Some points, one per row:
[-35 -28  52 -28 -49 -33 -20  12  32 -23 -49 -24 127  74   5 -49]
[ 31  24  -4   2  -4  34  24 -15 -32 -22 -11 -11  21 -22 -20   5]
[-14 -16  17  -3 -14   2   6 -12  21   1 -28 -23  30  27  12  -6]
[ 23  14  10   6 -28  15  12  -4 -30 -20 -26 -21  67  -4   8 -21]
[-58 -53 -47  61 -12 -60 -57  73 123   7   1 -41 -57 119  45 -44]
[-38 -47 -45 -50 127  48  33 -38 -26  -6  60  -5 -47  23  -5  15]
[ 22  -7  13  14 -10  16  20 -13 -27  -8 -15 -22  35  -3 -19   4]
[  5 127 -48 -59 -41 -50 -53 -31   7  47 -18 -34 -69 -59 -64  -7]
[-18 -33 -44 -28  63   9  19 -36  23  29  57  36 -51 -29 -37  39]
[-29 -15 -14 -39 -34 -47  49  13  24   9  19  51 -20  87 -43 -11]
[  3  14 -39 -39   0   1  35 -31  25  37  52  42 -56 -36 -41  33]
[-12 -23   0  17 -32   4  -6  -7   6   2 -24 -36  94  12  27 -21]
[ -3  -7  -1 -14 -16   7   8  -9  -7 -19 -28 -17  90  22  17 -25]
[ 37  18 -15  24  -8  43  16 -28 -27  -3  18 -10 -31 -34 -30  32]
22 more points follow, each with its number after it:
[-29 -37 -46 -41  90   0 -12 -35 -32 -40  13 -26 -50  22 127 -32] 0
[ 15  -1 -18 -19   7  18  54 -21 -21 -16   8  -2  25  -2 -43  15] 1
[  7  -1 -11 -12   5  12  29 -13 -21 -16 -12  -5  46  16 -19  -5] 2
[ 26  14   1 -14   0  32  30 -17 -27 -17  -2  -3   6 -17 -28  16] 3
[-50  -9 -55 127 127 -43 -41 -44 -12 -11   6  -5 -62 -47 -54  -7] 4
[ 15  -1  10  12 -20  18  20  -7 -19  -9 -12 -15  34  -7 -18  -2] 5
[-21   3 -13 -18   7 -24 -18  10  29  -7   4  15 -26  52  28 -20] 6
[-43 -43 -39 -28  88 -25 -16 -23  52  46  50  35 -50 -10 -25  30] 7
[ 27   9   4  -5   4  32  25 -17 -25 -13  -6  -4  -2 -20 -25  17] 8
[ 23   1  26  18 -25  16   2  -3 -24  -4 -21 -28  22  -6  14 -11] 9
[ -9  24  12 -16 -26 -16  -3 -25  27  33  64  53 -60 -40 -45  27] 10
[  2  -7 -10 -12  -6  18  30 -12 -20 -20 -18 -13  80  22 -21 -11] 11
[ 69   8  11   8 -19  24  15 -21 -19   3   8  -2 -37 -30 -34  17] 12
[-52 -59 -55 -60  39  -8 -30 -53  41 127   7 127 -65 -59 -48  27] 13
[ 24   8 -14  -3  16  37  19 -26 -19  -2  15  -1 -29 -29 -30  34] 14
[-55 -50 127  34   7 -59 -59  93 -18 -16  12   2 -63 -54 -57  -1] 15
[-29 -41 -49 -45  54 -11  -3 -41  92  72  42  82 -59 -47 -41  26] 16
[ 10  -1   1   2 -12  14  49 -20 -12   1   3  -5  -2  -8 -38  18] 17
[ -3 -27 -12  -5 -30 -26 -19  -8 -35 -13 -26 -36  82 123  69 -33] 18
[ 18   7  11  -9 -13  22  41 -10 -21 -15 -12  -8  23  -8 -23  -3] 19
[-43 -53 -55 -55  21 -25 -28 -51  47 -50 -44 -13  -4 123 127 -53] 20
[-50  31 -16 -46 -33 -54 -48  31 -25  85  81  29 -67 -61 -64 127] 21
Which of these numbered points is nearest to each point below, looking only along the 4 directions in which the first points spread most? Its number follows each.
[-20 -15  16  17 -40 -12 -15  -2   7 -17 -37 -42 109  36  50 -36] > 18
[-38 -46 -51 -47  32 -20 -20 -43  46 -47  28 -49 -39 127 127 -43] > 20
[ 28  29  -2 -20 -15  26  31 -11 -21 -19  -2  12  12 -18 -35   5] > 3
[ 13  10   4 -10  -6  18  19  -9 -21 -16  -8   3  21  -7 -11   2] > 19
[114  27  44 -22 -19  22 -20 -18 -17  -4   5  12 -52 -39 -37   4] > 12
[-42 -47 -53 -52   8 -46 -36 -48 127 127  33 109 -64 -64 -62  51] > 13
[-27 -27  12 -20 -30 -13 -35  -2 -25 -36 -50 -46  77  -2 127 -52] > 18
[  8 -12 -13  -9  41  24  15 -27  -9   6  12   3 -34 -19 -28  42] > 14
[-37 -31 -32 -46 -17 -21 -28 -23  30 -41 -43   7  32  55 127 -50] > 18
[-33 -11   2 -17 -17 -24 -20  17  59 -10 -17  -2  -6  65  49 -36] > 6
[ 18  22  45 -13 -47 -12 -13  37 -16  -7  -9  11  17  -6   1 -27] > 5
